128 stands for zero in the data rows.
Here are some points, one per row:
[157 192 141  87  98 148 125 153 138 121  74 185 112 138  84 165 122 179
 141 133 148  88 154 169 163 129  91  38 133 149 114 119 136 175  55 114
  57 125 175 137 238  60 116 114 173 150 161 166]
[163 157 120  88 139  48  59 113 124  84 193  94 169 142 169 168 126 127
  49  87   2 137 171 147 160 150 116 110 168 168  96 136 160 109 126  74
 142 121 134 123  85 138 160 112 131  53 181 169]
[140 123 169 171 154 164 115 107  21 147 202 181 137 115 109 203 187  53
 148 154 137  87 113 134 123  80  71 123  91 140 126 124 141  43 173 121
 119 118 147 119 172  96 101 136 128  44  69 155]
[178 183 142 115  52  69 199 147  25 110 106 144 124 157 178  88  89 173
 126 140 147  89  35 160 172 133 108 121 136  63 149 196 119 123 158 126
 124 109 151 117  65 173  83 129 143 144 136 164]
[187 139 154 116 170 128  38 126 161 132  84 152 112 145 131 106 149 202
 136 117 102 163 106  23 101 121 142  66  31  87 164  98 162  52 112 143
 102 170 149 134  85  87 148 156 144 135  98 167]
[129  97 140 138  99 117 117  78 150 139  94  88 113 123 127  98  82 196
 159 194  66 195  89 175  40  82 134 177  72 158 116 120  83 179 188   5
 134 167 168 163 169  69 124 138 129  97 144 129]
[ 87 118 193 170 161  91  56 230 150 116 123 146  74 172  23  86  83 143
  72 117 158 126 128 164 128 145 167 184 180  88 147 113 184  92 153  46
 101 146  98 178 146 196 128  89 128 107 114 149]
[128 111 153 155  96 108 172 151  75 115  68 173 105 142 157 111 180  84
 124 159 111  95 172  59 127 188  94 115 179 164 117  35  96 146 129  68
  90 174  91 100 123 149 170 187 122 128 119 119]
[173  90  90 139 177  97 146 129 162 176 157 153  42 196 123 157 131 132
 232  91 147 164 120 144 136 195 159 148 133 153  76 145 190 207 131 191
 158 103  93  63 114 155 119 142 137  53 139 201]
[ 84 128 124  40 154  78  72  96  30 110 107 176 114 105  93 124  89 155
  78 111 176 181 156  40 108 101 135 148 153 117 120 181 126 129 136 149
 138  59 124  51 157 133 155 101 144 147 120  51]
[ 93 176 129  96 156 163 166 139 158 116  78 124  92 159  70  97 174  95
 100  84  88 143 187 111 135 167 126 122  74 129 173 157  34 127  99 148
 152  55 103 216 125 128  21 123 174  54 181  82]
[174 206  94 122 134 213 103 167 140 160 163  97 151 115 143 121 144 131
 127 118 103 161 165 145  96 151  65 138 155  86 130 153 159 162 133 122
 116 174 109 116  88 145 141  58  49  75 157  74]
[164  85 215 116 185 162 144 165 105 138  84  93 138  29 137 126 173 120
 134 140 137 161 110 150 182 140 121 159  94  98  27 108 133  98 134 105
 167 139 173 103 106 190 121  60 115 167 194 112]
[ 63 175 157 175  82  87 197 108 176 121  82 156  58 104 160 176 200 126
  87 101 104 130  98 134 128 143  92 198 121 154  73 185 204 124 126 132
 110 128  84 131 135  74 181  66 167 161  74 119]
[153 123 112 154 184 115 183 111 155 165  82 127  59  64  80 154  62  92
  61 182  88  83  31 168  98  76 159  63 162 150 136  92 127  83 118 179
 121 106  87 168  72 132 177 157 129 123 188 131]
[ 89  44  92 104 118 107 150 169 176 131 100 108 183  61 138 110 149 150
 114  90 126  86 148 143 137  81 132 148 155 107 161 149 232 133 126 132
 127 173 132  67  82  60  43 163 170  94 179  72]
[ 68 142 105 122 180 149  88 186 135 143 132 101  70 189 238  41 143 170
 128  94 135 124  83 161  68  59  97 151 195 168 138  66 125  55 171 202
 107 137 154 152 195 145 116 111 152 148 141 150]
[151  63 126 179 162  94 128 174 130 126  84 129 110 177 136 151 153 125
 165 223  48 208 212 157 167  89 105 155 129 161 195 198  79  90  54 170
  94 133 134  67 130 159 143 140 110 165 149 160]
[152 145 188 132 140  36  98 123 147 156 136 115 203 146 154 143 191 108
 209 104 140 110  30 133  80 106 153 152 134 148 177 122 102 167   9 142
 117 135  94 150 172 177 148 112 109 107 153  17]
[141 143 147 139 103 148 177  67 183 181 200 208 131 132 142  91  61  85
 130 149 115 137 139 101 171 130 149 190 119 105 128 105 153  31  30  87
 133 166 181 110 169 144 103 138 161 123 157 122]
[135 133  82  78 132 145 115  68  48  85 173 139  81 120 125  99 126 143
 108 196 167 181 123 137 149 139 118 155 113 198  95  73 141 151 105 152
  58 184  34 157  71 123  31 118 135 155 146  86]
[189  20 125 161 157 219 132  97  93 104 110 117 153 155 205 124 136 170
  98 126 109 122 134 122 153 151 171 104 137  89 153 157 173 177 126 100
 163  81  81 192 187 170 187  88 252 112 132  94]
[140 170 132 143  65 125  45 181 102 133 110 137 118 164 140 188  86 106
 179 170 175 133 138 142 167 134 192 165 105 112 141  63 110 124 145 164
 204 140 109 158  94  15 146  74 148 141 170  96]
[ 96 107 166  70 132 167  85 148 117 123  80 134 181 140  97  94 135 131
 116 101 104 120  11 148 180 156 101 139 114 199 144 160 103 135 107 100
 179 151 106  98  71 117  96 165 157  89  21 152]
[ 86  75 109  98  76 115 107 142 169  55 187 121 110 118  84 201 161 188
 177 170 138  86 110  82  93  72 107 106 159  39  56 113  89 131 108 130
 127 125 119 163 142 182  84 145 132 127 136 182]
[110  80 185  63  96 140 153 164 159 168 208 171 127 141 109 163 116 173
 107 174 149 142 142 114 117 204 109 129 136 187 163  91 122 149 168 151
 165  89 184 149 110 115 149 191 142 159 141  44]
[147 111 142 101  88  93 146 126 120 189 102 129 111  70 157 117 107 123
 168 188 105  52 215  65  76 124 120 135 177 130 181 187 126  82 188 159
 171 155  84 155 128 132 114 102 136  90  95 151]
[138 128 122 142 176  62 176 166 152 159 130 106 213 171 162 162 149 128
  11 175 213 146 130  97 154  98 130 176  67 141 113 136  77 202 147 190
  80 142 152 139 154 125 143 125 110  41 146 188]
[104 161 154 168 183 112 117  77 184 130 101 176 193 113 129 113  49 121
 174 140  66  88 106  54 133 173 164 141  76 132 124 119 138 127 230 148
  69 128 124 110 183 151  81 113 103 155 145 141]
[161 174 138 160 122 148 103 122 179  71 106 147 125 132 132 151 120 136
 157 110 139  98 172 120 123  58  48 165  95 190  85 103 136 151 152 148
 170  60 190 151  32 177 113 143 156 154  91  73]
[ 54 123 146  81  85 191  93  96 114 205 144  94 115 122 137 202 101  59
 127 110  41 114 136 146 145 108 182 148 110  95 160  93 120 205 114 173
  35 135 174 117  86 170 137  90 165 156  77 164]
[155 109 142  99 116 125  95  58 129 131  73 113  80 185 116  78 122 126
  80 142 120  53 163 203 119 113 150 156 160  66  60 130 120 136  97 155
 165  82 139  85 160  95  99 172  36  91  68  72]
[145  98 147 152 167  94 152  93 133 122 169 171  67 103 150 162 122 168
  85   6 128 145 105 171 165 161  96 138 152  55 170 151  21 116 168 146
 138 189 132 119 110  88 124 168 114 164 117 106]
[156 132 160 186  74 118 187 152  71  12 199   8 106 124  70  91  92 114
 133  95  93 116 130  98 118 115 142 149  58 150 173 104 165 141 104 186
 121 135 147 113 170 122 148 149 123 140  85 112]
[135 178  65 117  76 120  81 181 161 136 122 110 122   0 171  98 125  97
 123 130 156 191 132 166 131 159 126 137  66 106  84 154 124 107 119 142
 131 122  96 115 182 181 191 251 190  86  92 128]
[ 56 177 155 151 144 195 106 126  75 108 141  81  86  92 169 199 116 193
 142 134 149  98 127 101 128 154 200 108 147 188 133 217 156 138  91 109
 163 144 167 144 154 136  95 194  37 137 171 154]
[164 109  61  88 169  87 115 132 181 110 143 101 139 102 139 138 172 138
 107 186 156  46 137 205 118 218 137  98  86 168 167 161 130  95 133 129
 127 161 155 131 148 157 123  62 105 201  36 108]
[131 171 147 127 195 102 156 136  84 203 187  26 111 123 100  99 159 110
 160 117 117  81 152 124  93 132 159  80 115 110 102 114  92 145 173  65
 108 116 113  47 130  92 130 120 207 164 137 116]
[149 106 167 132  75 135 122  93 170 108  94  95  94 118 124  94 194  55
 123 137 157 221  87 109  97 168 170  51 186 101 143 138 151 111 183 166
  47 129 202 147  98 108 126 119  93  97 129 120]
[ 56  82 151 226  77 127  58 119 149  71 162 142 147 128 149  79 110  95
 123 148 153  98 144 135 154 168  95  34 104 141  78 138  88 147  92 168
 163 131 129 115 119  78  94  84 156 143 187 148]
[151 148 129 115 102 196  98  98 122 106 142 165 156 124  66  61 181 156
 133 119 151  26 159 116 123 115 153 224 149 129 116 159  86 159 135 172
 113 164 109 124  76 122 219 172 130 166 185 179]
[138 143  32 160 119 133 103 156  85 141 100 140 214 170  90 159 185  93
 108 124  75 164 109 151 124 154 183 169 166  85  81 146 154  95 161 124
 133  78 118 169 147 105  58 215 149 211 120 100]
[135 109   0 169  60 147 112 112 166 152 119  92  91 174  88 141 137 126
 130 121 158 104  49  81 213 119 108 129 147 187 166 162  94  84 185  79
  93 114 159  83 152 150 178  88 120  87 159  74]
[122 164 125  60 184 147 174  93 169   0 123 104 139 131 158 170 117  30
 158 136 188 131 137 121  89 132 178 173 190 112 172  98 112 116 123  72
 155 142 167  95 125 102 144 139 165 137 122 190]
[ 95 136 152  97 144 104 131  52  96 171 100  34 160 155  79 146  86  76
 167  97 165 156 150 136 187 114   0 103 158 108 145 126 169 144 160 149
 174 190 130 187 176 146 164 174 144 172 149 161]
[176  57 122 142 133 104  68 151 141 157 154 166 105 128 174 106 107  25
 135  57 198 116 141 117  96  69 112 133  82 168 164 181 156 164 114  26
  74  67  99 189 117 124 113 135  55 200 148 156]
[191 159 178 118  69 185 155 144 176 116 129 145 163 150 117 201  75 141
  54  97 151 166 145 130  97  76 154  72 156 174 108 119 104 140 175 143
 167 154  54  69 167 173  76 134 116 177 105 107]
[127 106  76 113 137 177 155 162 113 120 144 171 160 123 115 115 115 105
  99 146  81 157  53 120   2 180  23 143 122  74 146 153 144 168  87 137
 182  82 117 104 139 106 158  73  89 158 160 181]
[143 138 135 124 148 133 153 171 130 148 175 157 179  96 108  66 103 147
 182 124 126 174 140 113 168  95 181  75 226 192  47 166  84 142 100 156
 126 109 159 198 117  51 149  95 139 142  77 144]
[152 109  91 126 123 138 144 139 108 113  99 150 153  12 140 121 147 176
 144  81 104 142 146 153 200 146 117 160 139 120 179   7 135 151 139 130
 144  53 111 127 185 127 121  78  35  98 133 173]
[ 81 167  60 135 156  96 164 131 113 129 155 209  92 138 136  88 155  71
 135 157  82 139 136 102 170  56 169  56  95  73 140 100 148 221 153  99
 221 209 183 147 137 164 138 122  97 132  90  94]
[ 89 151 137 146 193 163 159 139 161 106 151  71 147 141 160 159  49 167
 175 177 152 108 131  93 186 139  66 111 159  36 118 126 126 124  97  93
  52  75  68 131  84  82 153 167  90 121  69  76]
[142 123  83 205 103 108 136 105  85 214  98  74 142 120 118 130 101 161
  99  82 177 118 157  61  63 164 131 136 149 137 118  70 111 117  45 114
 153 150 190 120  95 142  86 120 125 138  78 172]
[ 86 125 115 190 127 124 172  97  74  95  96 196 179 126 105 137  94 166
 178  81 174 156 180 229  30 128 151  69 117 131 155 131 125  90 144 130
  81 156 142 109  81 161 172 130 149  67 122  96]
[ 56 173 161 142 105 144 166  51 170 179 179 120 158 151 109  60 212 184
 104 171 155 182 143 152 158  72 164  88 112 113 189  94 155 112 121  84
 181  53  58 107  87 141 145 121 105 163 116 191]
[103  77  92  27 114 126 201 153 126 120 114 103 153 202 146 143 121 124
 152  55 117 128 151 137 127 139 160 112  26 138  38 126 137  43 118 126
 124 138  89 138 128 130 184  99  47 122 158 126]
Along one direction, these points spread out more than along any other. Take the direction at right angles to it along which they spread out most. Go by this last direction. Where along it does each point below lie, from 0 to 99? 50 is the average, and the first point above lies past it. One standard deviation of the points above along it is 16.
[138 128 122 142 176  62 176 166 152 159 130 106 213 171 162 162 149 128
  11 175 213 146 130  97 154  98 130 176  67 141 113 136  77 202 147 190
  80 142 152 139 154 125 143 125 110  41 146 188] 45
[ 89 151 137 146 193 163 159 139 161 106 151  71 147 141 160 159  49 167
 175 177 152 108 131  93 186 139  66 111 159  36 118 126 126 124  97  93
  52  75  68 131  84  82 153 167  90 121  69  76] 55
[152 145 188 132 140  36  98 123 147 156 136 115 203 146 154 143 191 108
 209 104 140 110  30 133  80 106 153 152 134 148 177 122 102 167   9 142
 117 135  94 150 172 177 148 112 109 107 153  17] 39
[135 109   0 169  60 147 112 112 166 152 119  92  91 174  88 141 137 126
 130 121 158 104  49  81 213 119 108 129 147 187 166 162  94  84 185  79
  93 114 159  83 152 150 178  88 120  87 159  74] 38
[187 139 154 116 170 128  38 126 161 132  84 152 112 145 131 106 149 202
 136 117 102 163 106  23 101 121 142  66  31  87 164  98 162  52 112 143
 102 170 149 134  85  87 148 156 144 135  98 167] 24
[142 123  83 205 103 108 136 105  85 214  98  74 142 120 118 130 101 161
  99  82 177 118 157  61  63 164 131 136 149 137 118  70 111 117  45 114
 153 150 190 120  95 142  86 120 125 138  78 172] 36
[110  80 185  63  96 140 153 164 159 168 208 171 127 141 109 163 116 173
 107 174 149 142 142 114 117 204 109 129 136 187 163  91 122 149 168 151
 165  89 184 149 110 115 149 191 142 159 141  44] 69
[ 81 167  60 135 156  96 164 131 113 129 155 209  92 138 136  88 155  71
 135 157  82 139 136 102 170  56 169  56  95  73 140 100 148 221 153  99
 221 209 183 147 137 164 138 122  97 132  90  94] 31
[143 138 135 124 148 133 153 171 130 148 175 157 179  96 108  66 103 147
 182 124 126 174 140 113 168  95 181  75 226 192  47 166  84 142 100 156
 126 109 159 198 117  51 149  95 139 142  77 144] 61
[ 56  82 151 226  77 127  58 119 149  71 162 142 147 128 149  79 110  95
 123 148 153  98 144 135 154 168  95  34 104 141  78 138  88 147  92 168
 163 131 129 115 119  78  94  84 156 143 187 148] 61
[191 159 178 118  69 185 155 144 176 116 129 145 163 150 117 201  75 141
  54  97 151 166 145 130  97  76 154  72 156 174 108 119 104 140 175 143
 167 154  54  69 167 173  76 134 116 177 105 107] 70
[153 123 112 154 184 115 183 111 155 165  82 127  59  64  80 154  62  92
  61 182  88  83  31 168  98  76 159  63 162 150 136  92 127  83 118 179
 121 106  87 168  72 132 177 157 129 123 188 131] 30
[140 170 132 143  65 125  45 181 102 133 110 137 118 164 140 188  86 106
 179 170 175 133 138 142 167 134 192 165 105 112 141  63 110 124 145 164
 204 140 109 158  94  15 146  74 148 141 170  96] 63
[149 106 167 132  75 135 122  93 170 108  94  95  94 118 124  94 194  55
 123 137 157 221  87 109  97 168 170  51 186 101 143 138 151 111 183 166
  47 129 202 147  98 108 126 119  93  97 129 120] 28
